In the data rows, the value 500 means zero.
What is the hidden score of each row? Scores go from 0 to 30, and 15 is about the middle. The score is a weighted sum of the row's numbers plus the product of two more (or one squared), each taken from its middle value.
[423 593 469 432 697 474 399 490 425 611 449 534 396 485 434 550 478 439
 458 592 450 438 900 419] ~ 21
[469 418 650 505 401 508 553 702 417 449 448 538 716 443 539 488 434 501
 472 484 544 514 447 386] ~ 18
[513 472 443 489 416 460 537 429 455 478 501 524 535 525 472 480 520 603
 442 478 514 606 522 511] ~ 13
[461 488 382 522 415 782 382 607 655 899 420 545 409 501 439 519 452 435
 561 575 413 417 454 391] ~ 14
[446 470 447 523 507 476 501 434 494 484 624 479 462 527 469 475 498 489
 437 462 482 529 566 725] ~ 13
[489 548 451 537 478 472 557 483 449 486 490 458 438 530 523 474 477 522
 502 500 528 503 461 637] ~ 15
[425 615 456 479 405 566 393 506 520 601 550 824 497 428 441 527 503 449
 451 523 431 440 638 396] ~ 9
[458 533 470 474 545 481 477 449 551 485 544 502 659 441 491 482 509 460
 453 518 445 522 625 442] ~ 14
[552 394 447 625 392 456 555 491 482 444 480 413 648 552 468 467 441 542
 527 449 478 513 482 756] ~ 14
[483 544 622 533 479 557 406 445 616 531 429 588 461 507 457 542 452 467
 494 523 446 430 631 439] ~ 16
[470 469 518 536 508 495 530 634 456 385 550 484 517 432 542 480 484 459
 542 504 519 545 476 448] ~ 16
[508 495 424 437 616 502 431 495 525 493 502 455 412 530 469 498 674 525
 427 521 499 515 464 520] ~ 20
[518 481 519 507 456 463 561 570 475 487 477 571 507 436 508 527 406 512
 565 523 489 465 504 485] ~ 11
[476 498 445 491 551 499 513 480 430 502 509 497 589 508 493 498 500 473
 527 491 525 495 458 572] ~ 17
[502 434 422 429 447 410 607 544 434 415 787 451 494 460 500 461 508 517
 417 458 545 570 452 629] ~ 10
[444 679 592 415 503 466 459 454 409 450 645 457 445 458 471 473 508 545
 427 471 695 532 454 460] ~ 24
[458 666 442 458 449 537 420 431 453 754 471 550 478 473 459 544 495 434
 565 560 445 444 619 447] ~ 16
[520 448 452 567 419 502 578 620 521 451 546 477 602 492 527 463 459 447
 557 476 524 463 422 523] ~ 11
[580 424 523 749 394 609 471 494 586 496 413 499 572 502 475 497 461 452
 654 530 449 430 418 430] ~ 13
[476 509 430 442 541 443 525 468 454 477 601 475 482 457 492 470 681 531
 453 462 563 559 435 481] ~ 18
[555 473 420 496 541 466 599 410 532 501 497 464 555 592 475 481 522 500
 456 478 464 487 505 563] ~ 9
[581 412 485 528 471 460 578 686 491 436 487 481 526 446 550 480 476 492
 562 482 514 500 416 463] ~ 13
[450 662 488 446 552 433 424 473 502 502 569 460 412 545 453 496 599 475
 435 470 523 471 514 661] ~ 19
[488 669 571 473 461 556 426 521 539 514 460 581 448 525 463 490 478 467
 456 558 438 462 559 457] ~ 18
[723 406 521 561 430 461 616 487 549 460 478 475 525 454 521 467 477 440
 530 482 472 483 454 588] ~ 10
[494 544 453 451 655 419 471 409 513 466 493 462 445 507 514 551 543 495
 475 449 525 484 468 699] ~ 18
[496 432 607 583 416 453 497 422 604 475 456 432 549 552 447 487 494 569
 491 438 586 514 534 482] ~ 17
[609 382 572 596 382 505 724 705 475 404 425 430 831 415 544 442 426 466
 483 437 501 483 419 455] ~ 5
[461 506 447 454 623 488 462 420 476 461 516 495 423 496 466 514 638 609
 419 493 508 538 548 431] ~ 20
[495 469 508 494 476 483 621 482 558 465 533 516 536 460 522 470 495 508
 459 523 464 474 498 493] ~ 9
[532 670 449 499 448 599 404 398 648 602 471 556 432 544 448 552 552 432
 506 525 431 445 449 468] ~ 13
[407 399 398 401 373 399 388 379 415 405 412 411 400 395 425 434 413 424
 399 433 999 421 395 393] ~ 24
[513 504 498 493 536 478 486 471 499 485 473 469 496 458 467 514 499 553
 466 516 602 491 498 488] ~ 22
[403 384 393 391 389 388 380 381 388 386 406 388 379 394 423 999 410 429
 391 427 404 413 392 393] ~ 10
[524 418 443 596 446 458 580 506 583 457 514 486 710 453 546 467 457 452
 530 465 512 535 473 422] ~ 5
[697 406 496 585 405 459 746 573 472 434 441 451 561 453 564 466 447 543
 524 442 477 490 438 451] ~ 7
[481 492 470 480 464 529 517 496 443 505 559 473 634 442 539 517 490 491
 504 515 508 516 456 430] ~ 15
[435 462 520 476 672 563 514 512 448 462 457 457 462 489 535 528 486 448
 597 503 528 525 472 447] ~ 20
[504 432 630 562 424 480 490 431 669 487 455 496 681 517 418 474 438 442
 716 484 496 454 467 503] ~ 15
[500 475 571 490 454 502 525 580 421 471 470 500 823 478 512 499 467 466
 474 487 469 510 440 464] ~ 15
[431 575 495 413 522 411 480 396 464 432 783 503 436 448 450 472 582 586
 407 469 489 565 606 452] ~ 11
[524 407 465 635 384 506 449 550 621 546 469 494 851 455 483 466 465 480
 566 478 437 446 439 503] ~ 8
[530 435 495 490 421 480 652 492 468 439 479 480 471 563 524 492 467 487
 504 446 638 553 491 486] ~ 12
[607 410 483 530 426 482 536 499 507 430 471 469 543 461 528 485 481 527
 487 469 541 556 523 516] ~ 15
[462 488 617 518 472 482 531 594 440 464 445 468 456 477 555 495 458 459
 492 505 588 522 420 596] ~ 21
[495 475 439 558 405 474 515 511 489 474 488 435 622 525 484 470 453 516
 516 459 468 534 650 590] ~ 13
[465 571 464 478 592 524 497 536 448 516 490 551 433 433 563 479 519 527
 529 492 495 497 453 427] ~ 15
[999 382 389 394 385 392 381 380 390 392 407 390 382 397 425 429 415 426
 391 431 405 426 390 385] ~ 10
[557 437 496 531 458 471 663 431 473 451 459 471 476 450 548 489 475 594
 631 515 446 487 478 474] ~ 9
[496 417 601 513 436 452 639 451 521 443 532 467 579 482 509 464 474 449
 496 476 657 523 440 483] ~ 15
[465 558 479 468 492 434 443 555 434 466 562 564 617 427 455 524 561 449
 471 491 577 508 533 454] ~ 21
[571 455 442 513 432 478 684 613 510 462 520 423 449 470 588 469 454 509
 618 516 453 504 416 424] ~ 5
[522 445 537 488 519 468 578 665 575 463 446 465 562 449 539 472 452 484
 535 490 463 472 494 480] ~ 10
[531 472 496 507 494 452 529 433 465 498 494 479 452 528 479 574 559 537
 466 500 495 497 508 487] ~ 17
[529 432 443 503 440 518 469 580 477 495 481 548 496 658 466 470 470 527
 515 486 474 547 479 517] ~ 11
[446 621 613 462 445 527 511 462 469 505 468 579 558 422 550 507 466 513
 495 507 466 455 490 487] ~ 19
[416 769 411 400 996 405 424 404 409 439 525 437 396 474 448 482 518 442
 403 467 497 510 878 495] ~ 21
[451 534 517 575 406 624 405 435 660 728 425 581 454 541 466 548 512 443
 488 549 430 438 453 410] ~ 11
[478 592 420 465 614 491 423 480 505 573 546 508 446 549 456 488 562 456
 464 505 502 457 504 549] ~ 17
[499 465 544 742 393 543 432 409 533 603 416 571 497 553 471 538 446 435
 698 544 445 421 503 402] ~ 15
[482 701 514 475 448 478 461 453 615 495 434 456 492 487 485 502 531 555
 484 493 466 510 511 474] ~ 18
[437 690 485 494 441 669 385 452 594 688 414 668 404 577 440 539 495 424
 530 546 413 419 500 417] ~ 13
[680 388 470 641 425 479 606 610 430 441 451 407 431 528 505 450 443 498
 623 448 586 496 451 556] ~ 19
[470 548 443 439 757 499 439 409 502 477 477 467 426 487 499 517 557 464
 472 560 478 477 592 520] ~ 22
[425 643 515 483 416 791 387 459 708 706 410 537 449 614 432 515 441 444
 560 523 411 419 476 393] ~ 12
[489 457 453 605 393 831 385 461 801 705 409 553 435 495 433 535 433 426
 608 554 408 415 463 396] ~ 5
[462 494 506 478 443 445 582 443 505 458 463 455 636 521 494 485 497 504
 580 480 503 529 559 500] ~ 13
[450 494 517 460 431 492 503 598 504 453 553 475 492 432 523 499 486 600
 503 551 451 493 498 460] ~ 15
[434 475 432 411 481 415 407 385 410 437 498 442 406 451 452 458 488 430
 405 449 999 465 509 505] ~ 25
[497 531 517 476 493 486 454 439 484 454 521 526 577 453 552 482 563 491
 479 471 566 502 435 523] ~ 23
[494 473 459 561 431 613 392 488 729 669 407 480 416 733 431 551 433 448
 674 526 418 416 460 423] ~ 7
[420 732 475 424 758 437 389 409 562 579 423 469 390 862 429 555 493 432
 466 512 440 426 508 511] ~ 10
[484 511 588 520 482 482 506 408 476 474 545 462 478 522 505 480 466 495
 476 499 459 511 568 613] ~ 15
[512 480 554 534 440 565 465 554 592 588 451 523 455 506 482 502 485 440
 597 546 465 446 420 473] ~ 15
[453 747 483 437 494 515 419 417 603 628 502 591 463 469 437 524 536 434
 444 498 428 457 609 499] ~ 12
[529 523 438 537 465 531 449 425 609 558 463 582 451 573 481 529 514 460
 547 511 454 455 445 516] ~ 10
[556 428 416 515 515 469 528 445 501 460 513 490 448 511 513 471 577 528
 490 482 485 547 458 611] ~ 13
[494 463 427 450 609 445 497 487 449 449 663 500 454 450 510 466 538 583
 436 463 526 586 438 495] ~ 13
[468 490 518 463 504 501 487 453 529 490 584 489 481 435 522 518 486 516
 574 554 484 510 416 453] ~ 16
[539 461 467 506 610 517 521 529 451 518 468 529 488 492 500 517 594 454
 476 489 442 478 493 490] ~ 16
[473 593 431 456 579 535 413 447 473 585 469 446 420 713 447 546 565 460
 455 508 467 464 537 548] ~ 17
[458 446 409 420 750 417 479 434 469 428 693 420 427 444 498 458 578 550
 405 451 604 612 426 586] ~ 18
[462 473 546 505 613 541 666 579 449 457 447 517 454 412 591 508 441 516
 485 499 435 470 531 413] ~ 10
[414 463 426 409 410 415 391 379 411 436 416 413 412 425 433 473 444 425
 417 441 432 419 999 409] ~ 7
[447 473 419 440 897 457 429 422 424 501 513 495 467 577 468 483 542 595
 444 479 496 522 426 541] ~ 18
[443 560 478 429 786 521 439 463 429 544 576 518 409 424 502 525 594 491
 440 501 435 525 439 481] ~ 18
[462 495 526 499 679 528 500 462 510 476 463 569 517 477 520 469 468 462
 550 516 488 490 479 444] ~ 17
[493 511 474 478 477 489 440 432 506 512 655 498 421 456 487 493 545 636
 462 474 487 499 502 462] ~ 12
[474 454 456 505 576 481 519 501 471 483 488 448 440 480 504 483 472 510
 495 494 542 526 621 567] ~ 16
[476 416 493 479 575 473 496 601 485 458 473 469 516 461 510 477 461 562
 511 488 443 581 480 601] ~ 15
[476 527 484 500 492 452 592 486 549 477 543 460 483 480 541 489 499 452
 506 481 555 493 510 475] ~ 10
[459 428 783 523 384 477 584 457 434 430 478 489 839 403 535 494 434 538
 478 464 437 485 572 435] ~ 19
[481 592 508 495 500 620 418 508 528 591 457 484 435 508 468 548 533 461
 550 541 441 462 478 423] ~ 17
[526 390 492 554 430 474 708 529 442 429 431 426 623 477 559 486 438 528
 640 465 622 471 407 456] ~ 14
[535 469 567 483 427 544 442 505 535 578 462 624 486 529 512 511 497 490
 614 490 433 464 425 430] ~ 9
[559 454 575 542 442 522 478 480 557 475 458 468 523 491 548 530 450 462
 617 517 459 467 464 483] ~ 17
[447 541 447 416 510 405 485 397 434 443 843 498 488 412 486 458 565 595
 410 481 507 546 465 564] ~ 11
[556 480 537 462 409 475 538 516 527 463 525 491 677 487 491 472 483 539
 506 459 480 500 451 496] ~ 13
[495 618 595 478 434 556 420 414 513 621 435 520 423 584 456 549 507 455
 509 581 455 444 486 487] ~ 19
[485 729 443 483 508 473 638 578 443 423 438 412 462 480 554 462 446 591
 515 472 424 489 508 564] ~ 13
[437 564 420 413 654 397 501 391 455 436 725 430 462 455 495 455 533 472
 449 463 593 543 440 756] ~ 18
[467 629 469 431 762 470 431 399 470 464 496 432 403 532 476 502 551 506
 431 468 439 478 504 825] ~ 24
[469 561 670 486 421 574 397 398 475 640 420 565 462 503 438 525 486 495
 454 526 424 432 833 421] ~ 18
[465 436 421 999 448 527 392 433 556 567 418 466 414 601 438 505 437 435
 511 473 428 423 460 445] ~ 21
[506 462 540 509 463 506 467 516 473 518 470 504 568 501 481 531 471 487
 526 496 495 494 591 442] ~ 17
[518 537 501 580 419 565 464 508 715 556 452 552 470 518 465 525 479 469
 495 495 429 447 475 455] ~ 8
[480 430 494 474 463 538 568 614 469 442 532 448 571 436 515 462 457 588
 441 526 484 462 528 555] ~ 17
[528 452 441 630 407 531 481 428 679 566 446 516 480 539 516 514 459 430
 648 527 475 442 452 482] ~ 8
[522 471 485 522 422 510 548 538 427 505 520 456 520 484 497 458 441 619
 485 446 573 552 484 467] ~ 16
[522 494 441 522 570 489 514 453 614 480 482 475 572 485 506 473 506 455
 543 479 484 461 440 611] ~ 14
[491 559 507 501 434 620 428 449 545 633 450 628 500 529 462 477 486 549
 466 494 420 447 589 406] ~ 11
[465 466 434 452 567 496 480 681 541 447 563 433 416 529 533 512 528 567
 482 524 452 495 442 413] ~ 13
[488 580 416 524 469 501 480 406 604 497 555 512 512 475 477 507 519 539
 439 495 507 473 483 520] ~ 14
[636 387 484 695 401 452 624 691 460 439 479 469 715 502 471 471 439 499
 487 448 504 472 439 417] ~ 16
[518 501 445 524 427 490 563 412 598 473 523 514 558 494 515 509 499 515
 518 480 471 488 452 507] ~ 9
[398 377 382 387 373 385 375 377 386 382 404 386 379 389 999 426 407 418
 386 424 400 411 387 378] ~ 2
[632 479 638 519 466 508 437 456 568 523 438 606 465 656 452 500 472 437
 541 474 466 461 486 424] ~ 10
[592 427 435 543 495 445 551 492 477 479 469 461 442 589 510 483 492 466
 480 464 518 527 449 740] ~ 13
[456 473 531 490 634 477 433 490 465 501 477 500 507 540 466 519 508 508
 484 470 444 562 536 544] ~ 17
[450 547 525 466 511 509 482 439 559 489 497 485 412 486 499 525 641 460
 483 473 528 463 517 556] ~ 19
[470 415 424 409 614 391 543 399 396 393 852 411 428 405 488 437 507 448
 401 432 799 824 402 483] ~ 17
[464 490 558 478 480 491 537 493 432 449 485 501 474 447 480 539 479 580
 433 488 441 549 745 439] ~ 15
[466 530 474 479 610 524 480 528 437 506 489 523 458 443 515 513 534 453
 581 506 566 492 412 477] ~ 21
[448 512 450 472 740 473 450 488 449 513 462 534 482 516 464 530 502 533
 445 474 479 522 518 549] ~ 18
[465 484 449 431 483 462 541 523 426 464 527 474 497 476 587 491 549 507
 478 507 593 579 417 471] ~ 16
[451 433 435 550 420 523 571 522 504 464 466 508 523 434 524 469 523 661
 491 524 487 547 450 428] ~ 14
[561 452 450 535 451 507 463 610 596 492 405 542 555 481 489 472 501 504
 476 537 511 456 447 553] ~ 16
[493 580 457 718 450 527 422 462 602 549 553 535 459 471 469 479 502 440
 484 496 509 448 490 473] ~ 14
[454 509 531 516 693 507 428 462 454 533 465 460 438 493 479 540 480 425
 705 523 511 449 498 501] ~ 21
[510 507 614 467 506 462 536 518 427 466 475 472 447 478 490 543 502 459
 481 474 513 481 637 558] ~ 19
[498 530 521 456 412 456 461 440 462 483 495 497 496 499 450 568 412 479
 435 468 458 582 954 485] ~ 12
[504 435 579 524 467 444 621 486 446 439 456 448 551 444 505 509 452 594
 523 454 502 529 642 422] ~ 14
[538 418 608 612 414 457 654 432 447 430 483 478 559 435 539 485 453 495
 530 464 561 510 456 552] ~ 15
[474 612 405 443 406 450 408 386 500 509 780 621 493 450 462 449 647 478
 444 490 492 542 485 496] ~ 12
[421 506 484 498 477 613 398 490 808 602 423 535 442 541 471 491 471 490
 513 585 454 426 452 477] ~ 12
[473 540 448 482 481 550 508 454 550 520 527 523 474 566 474 476 528 467
 551 485 462 504 498 506] ~ 11
[516 513 456 468 500 538 444 408 502 623 570 528 434 508 483 512 497 527
 489 512 454 469 477 553] ~ 12
[469 492 424 486 466 588 424 473 492 701 487 596 441 539 484 526 569 490
 497 552 441 440 478 451] ~ 16
[503 445 503 479 393 475 547 610 456 483 453 530 528 489 480 543 443 514
 452 452 621 523 532 543] ~ 19
[432 986 470 430 527 539 397 437 476 587 459 549 480 500 436 490 538 440
 440 614 415 435 491 502] ~ 26
[422 925 462 431 545 494 426 454 533 507 516 514 461 464 478 507 522 492
 426 552 433 474 475 502] ~ 24
[515 551 485 464 703 466 454 472 586 489 482 482 454 553 459 489 519 476
 459 473 485 451 557 543] ~ 15
[524 503 454 486 691 472 497 439 515 470 458 453 434 542 542 508 509 524
 516 492 483 511 437 510] ~ 15
[540 397 523 601 392 476 746 564 455 419 477 474 748 423 550 449 438 475
 601 479 458 495 422 470] ~ 6
[496 454 567 572 421 489 532 735 473 465 463 497 483 468 529 500 465 453
 477 484 484 465 474 621] ~ 19
[503 469 594 615 391 556 466 533 483 482 428 531 474 510 468 505 469 464
 673 474 476 488 572 466] ~ 17
[475 466 533 477 728 464 471 479 495 510 532 471 456 473 479 487 610 455
 484 483 482 414 562 560] ~ 20
[475 545 554 493 607 524 522 490 434 470 519 510 436 455 518 504 470 551
 537 538 436 488 451 441] ~ 17
[437 600 560 435 744 480 427 417 468 505 466 479 399 487 466 497 699 476
 439 507 478 542 486 488] ~ 24
[449 584 434 415 843 442 389 416 427 545 443 502 391 599 441 520 713 448
 422 465 555 459 405 725] ~ 27
[478 399 407 413 405 391 606 431 416 392 684 403 618 404 526 433 464 512
 487 431 600 714 402 879] ~ 17
[578 400 459 589 413 502 564 609 465 444 465 493 752 488 538 456 450 489
 562 497 531 474 415 404] ~ 13
[485 545 416 456 594 449 458 438 526 510 541 466 405 706 459 460 544 520
 421 460 481 526 508 636] ~ 10
[470 475 409 421 539 408 554 571 438 403 706 414 425 435 540 454 566 445
 414 456 596 623 422 718] ~ 15
[424 437 389 391 613 389 438 395 392 393 999 407 406 408 459 433 626 447
 388 434 578 797 406 648] ~ 15
[452 454 460 414 593 401 496 408 413 401 853 433 409 435 520 448 554 503
 411 440 663 647 472 530] ~ 15
[529 482 443 492 616 453 429 467 504 473 488 465 439 654 457 478 450 480
 452 464 517 506 691 619] ~ 12
[521 417 511 518 433 518 554 437 459 450 463 455 579 502 499 504 462 498
 510 473 470 561 693 521] ~ 14
[397 481 476 416 474 425 501 403 487 444 663 525 594 477 469 487 522 533
 407 457 534 548 680 539] ~ 11
[483 580 520 527 572 480 503 425 457 478 452 441 412 544 515 532 507 540
 537 488 499 468 462 566] ~ 18
[514 501 524 636 399 583 397 433 797 630 440 561 486 499 437 507 511 466
 511 476 413 437 520 451] ~ 7
[500 488 584 476 427 446 525 437 463 463 472 493 852 483 477 507 459 449
 483 470 524 489 649 451] ~ 17
[512 410 907 619 405 471 640 471 550 416 426 441 518 466 493 475 448 487
 631 444 497 472 486 426] ~ 16
[528 416 573 559 450 451 569 620 474 447 440 466 550 465 569 511 444 511
 526 470 524 450 572 431] ~ 15
[427 744 508 434 546 488 446 501 438 479 521 578 459 452 494 531 552 454
 456 515 535 515 494 412] ~ 21
[452 597 474 483 419 607 389 411 595 755 429 790 520 538 434 539 458 450
 483 497 414 425 548 428] ~ 6
[467 514 663 446 446 476 541 403 441 491 530 599 435 432 481 513 481 538
 431 489 477 516 755 411] ~ 8
[579 414 418 563 427 482 624 520 458 452 501 459 617 490 490 461 456 527
 516 461 510 553 538 492] ~ 10
[444 512 611 479 426 543 423 480 452 569 510 728 498 456 467 517 527 491
 460 525 457 494 486 464] ~ 16
[467 439 582 491 481 478 481 517 425 424 548 521 462 447 537 480 482 463
 483 557 590 565 550 453] ~ 20
[519 999 426 497 386 432 498 496 439 407 461 426 540 452 503 445 452 456
 451 454 462 445 422 486] ~ 20
[538 417 414 511 463 448 512 522 492 458 508 437 532 450 549 464 509 432
 481 505 635 631 434 593] ~ 16
[424 425 521 509 401 973 376 410 587 959 404 532 408 526 423 534 420 419
 579 637 401 411 463 383] ~ 14
[584 416 471 505 519 469 554 557 553 444 500 438 479 554 494 463 495 555
 531 517 477 480 428 509] ~ 12
[447 813 534 423 434 477 461 450 509 537 576 572 556 459 467 523 472 452
 413 481 530 514 476 442] ~ 16
[466 416 398 407 654 392 443 398 415 411 779 413 393 458 478 436 553 459
 403 444 613 766 397 860] ~ 20
[612 434 459 550 408 486 645 733 433 443 449 489 528 455 537 464 438 553
 553 466 481 535 428 431] ~ 12
[527 503 435 503 467 431 548 410 520 519 486 474 563 529 500 468 476 443
 447 466 495 492 434 947] ~ 13
[480 508 503 543 399 590 385 403 778 680 410 782 470 509 435 570 455 434
 469 554 406 417 504 426] ~ 5
[433 474 456 511 495 491 455 687 477 488 567 532 527 451 474 502 540 536
 442 514 486 495 455 484] ~ 19
[491 437 492 459 538 486 465 495 432 496 516 469 470 542 490 534 597 491
 466 493 631 503 436 503] ~ 24
[565 408 655 531 404 439 647 449 584 413 453 438 726 449 534 472 442 477
 522 468 472 469 467 594] ~ 13
[503 455 637 556 557 442 444 534 469 461 432 457 407 632 451 540 452 442
 623 515 593 476 456 510] ~ 22
[455 567 416 419 870 464 434 428 442 524 484 473 424 525 481 490 564 439
 438 503 475 561 503 632] ~ 19
[592 400 433 525 515 487 540 653 450 419 548 442 453 419 599 462 472 451
 585 496 654 482 424 451] ~ 17
[519 418 520 496 585 470 495 618 471 464 481 437 442 606 509 464 496 514
 503 469 646 480 420 470] ~ 20
[453 403 714 571 418 499 655 899 421 414 428 433 466 427 536 476 429 484
 599 454 567 467 466 406] ~ 28
[467 652 587 489 469 488 519 444 501 467 463 532 529 462 519 462 466 506
 616 504 449 474 508 486] ~ 18
[473 404 413 486 517 502 610 481 485 455 491 465 681 505 510 462 519 442
 580 472 481 518 499 608] ~ 12
[430 534 478 415 901 404 426 425 422 425 510 426 407 481 497 478 491 550
 502 468 725 528 490 514] ~ 24
[510 409 498 565 410 487 511 847 451 431 432 475 631 490 485 519 453 452
 609 468 527 482 448 491] ~ 20
[500 526 423 454 973 464 435 441 432 482 528 442 405 538 452 470 488 544
 413 476 523 489 615 482] ~ 19
[442 450 404 447 999 461 417 474 512 505 469 470 409 389 493 473 513 474
 461 516 525 503 407 803] ~ 24
[429 472 641 453 598 562 523 838 404 435 489 432 410 415 639 493 444 487
 485 514 453 487 444 437] ~ 18
[615 410 461 590 418 513 577 606 455 441 447 441 457 452 603 469 484 512
 615 479 476 508 410 549] ~ 13
[491 400 780 585 408 455 572 499 546 428 455 428 503 568 502 456 447 496
 599 453 504 522 437 540] ~ 14
[456 568 434 454 495 434 470 486 444 446 581 527 493 488 471 489 568 467
 411 461 578 632 515 578] ~ 18
[524 455 555 486 523 505 490 528 583 528 534 474 478 446 490 480 471 490
 518 484 528 523 475 440] ~ 14
[412 510 478 441 382 786 376 417 514 999 404 684 402 514 423 590 436 427
 549 577 403 411 454 385] ~ 20
[472 591 522 473 442 504 543 457 436 444 568 491 633 444 473 501 491 485
 434 493 461 510 683 455] ~ 16
[511 469 535 466 516 474 447 463 441 480 450 455 451 519 497 492 502 467
 444 487 608 524 668 629] ~ 22
[471 471 485 431 522 447 469 656 432 457 603 508 516 432 515 465 573 500
 426 508 557 579 435 453] ~ 19
[447 524 548 452 483 524 524 501 440 524 504 468 483 501 469 481 536 597
 453 467 488 536 551 470] ~ 17
[477 431 583 515 381 458 520 499 502 445 655 495 712 437 491 458 436 606
 468 472 454 471 465 548] ~ 12
[488 458 444 501 438 438 469 404 574 469 520 493 439 840 464 462 512 478
 479 466 474 525 534 672] ~ 2
[447 469 421 435 502 430 517 451 513 459 631 496 596 444 521 449 529 514
 467 470 556 584 464 566] ~ 13
[489 517 511 487 471 476 536 508 542 452 510 460 476 489 509 475 454 604
 493 485 514 540 476 476] ~ 13
[523 457 492 507 557 437 498 458 586 456 531 517 472 490 487 475 485 532
 448 485 499 587 437 551] ~ 12
[569 439 473 524 444 483 581 559 504 443 469 465 517 475 621 483 461 486
 521 481 531 504 460 480] ~ 11
[512 494 451 548 420 507 484 541 575 500 438 563 520 501 496 504 474 463
 617 514 472 453 556 465] ~ 11
[515 532 451 551 394 588 443 433 641 603 444 599 624 534 455 525 478 477
 517 510 422 430 437 492] ~ 10
[453 605 615 489 451 504 443 472 493 526 498 835 533 456 472 481 509 455
 452 485 435 455 524 461] ~ 8
[543 474 420 490 445 461 530 446 551 470 521 562 468 530 467 477 576 509
 445 481 563 545 415 582] ~ 13
[499 437 599 470 661 498 581 718 432 442 456 467 485 430 562 488 446 521
 497 519 444 482 450 422] ~ 16
[485 406 639 515 480 485 534 971 420 443 495 442 439 414 602 479 467 468
 543 468 544 460 430 392] ~ 26
[461 811 463 443 449 510 408 399 427 640 471 649 426 497 468 514 552 553
 519 527 428 448 502 447] ~ 13
[472 537 403 460 535 423 493 412 494 489 703 473 410 458 478 484 596 497
 422 486 513 583 474 606] ~ 13
[493 576 703 463 444 459 468 441 486 468 536 495 458 507 467 484 499 617
 455 471 469 546 508 444] ~ 15
[450 589 539 476 494 491 475 402 522 448 507 548 517 511 486 490 481 496
 455 497 430 510 523 701] ~ 20
[465 585 470 436 543 521 441 599 430 509 494 547 418 484 509 492 536 519
 479 563 472 489 530 431] ~ 18
[419 515 441 456 385 568 418 443 522 592 522 897 822 420 447 492 472 481
 457 517 420 441 515 435] ~ 11
[692 395 468 643 423 464 610 532 537 447 482 449 576 433 556 464 498 474
 529 487 501 484 413 452] ~ 9
[538 458 752 534 423 460 569 420 454 453 464 498 576 504 487 486 466 505
 491 460 507 475 594 481] ~ 16
[495 508 534 519 499 495 486 431 500 489 507 498 550 535 503 517 521 470
 498 514 478 494 470 489] ~ 16
[436 676 447 443 500 447 428 395 494 579 596 603 490 453 460 478 576 446
 437 569 446 450 598 567] ~ 14
[511 433 508 454 498 411 609 399 431 432 720 426 654 461 504 443 555 454
 430 455 508 566 524 570] ~ 11
[449 477 520 527 380 697 432 468 647 623 416 636 497 575 460 528 446 480
 581 503 420 432 516 404] ~ 10
[525 432 713 526 538 484 491 501 445 448 451 530 513 457 522 490 468 459
 501 480 646 485 480 434] ~ 23
[628 425 420 584 512 476 579 507 538 431 493 428 478 485 513 455 481 484
 507 491 539 548 405 588] ~ 12
[485 477 575 505 492 449 526 457 442 480 477 481 452 518 546 511 498 470
 636 489 582 469 503 473] ~ 13
[466 416 483 596 453 515 562 464 439 428 466 431 483 487 696 474 461 515
 647 478 550 560 401 442] ~ 17
[547 404 538 624 386 455 640 461 588 435 488 465 671 461 538 478 448 510
 573 440 522 478 457 433] ~ 8
[449 658 407 422 669 451 409 424 437 549 548 501 418 533 462 478 662 499
 418 503 463 583 529 471] ~ 18
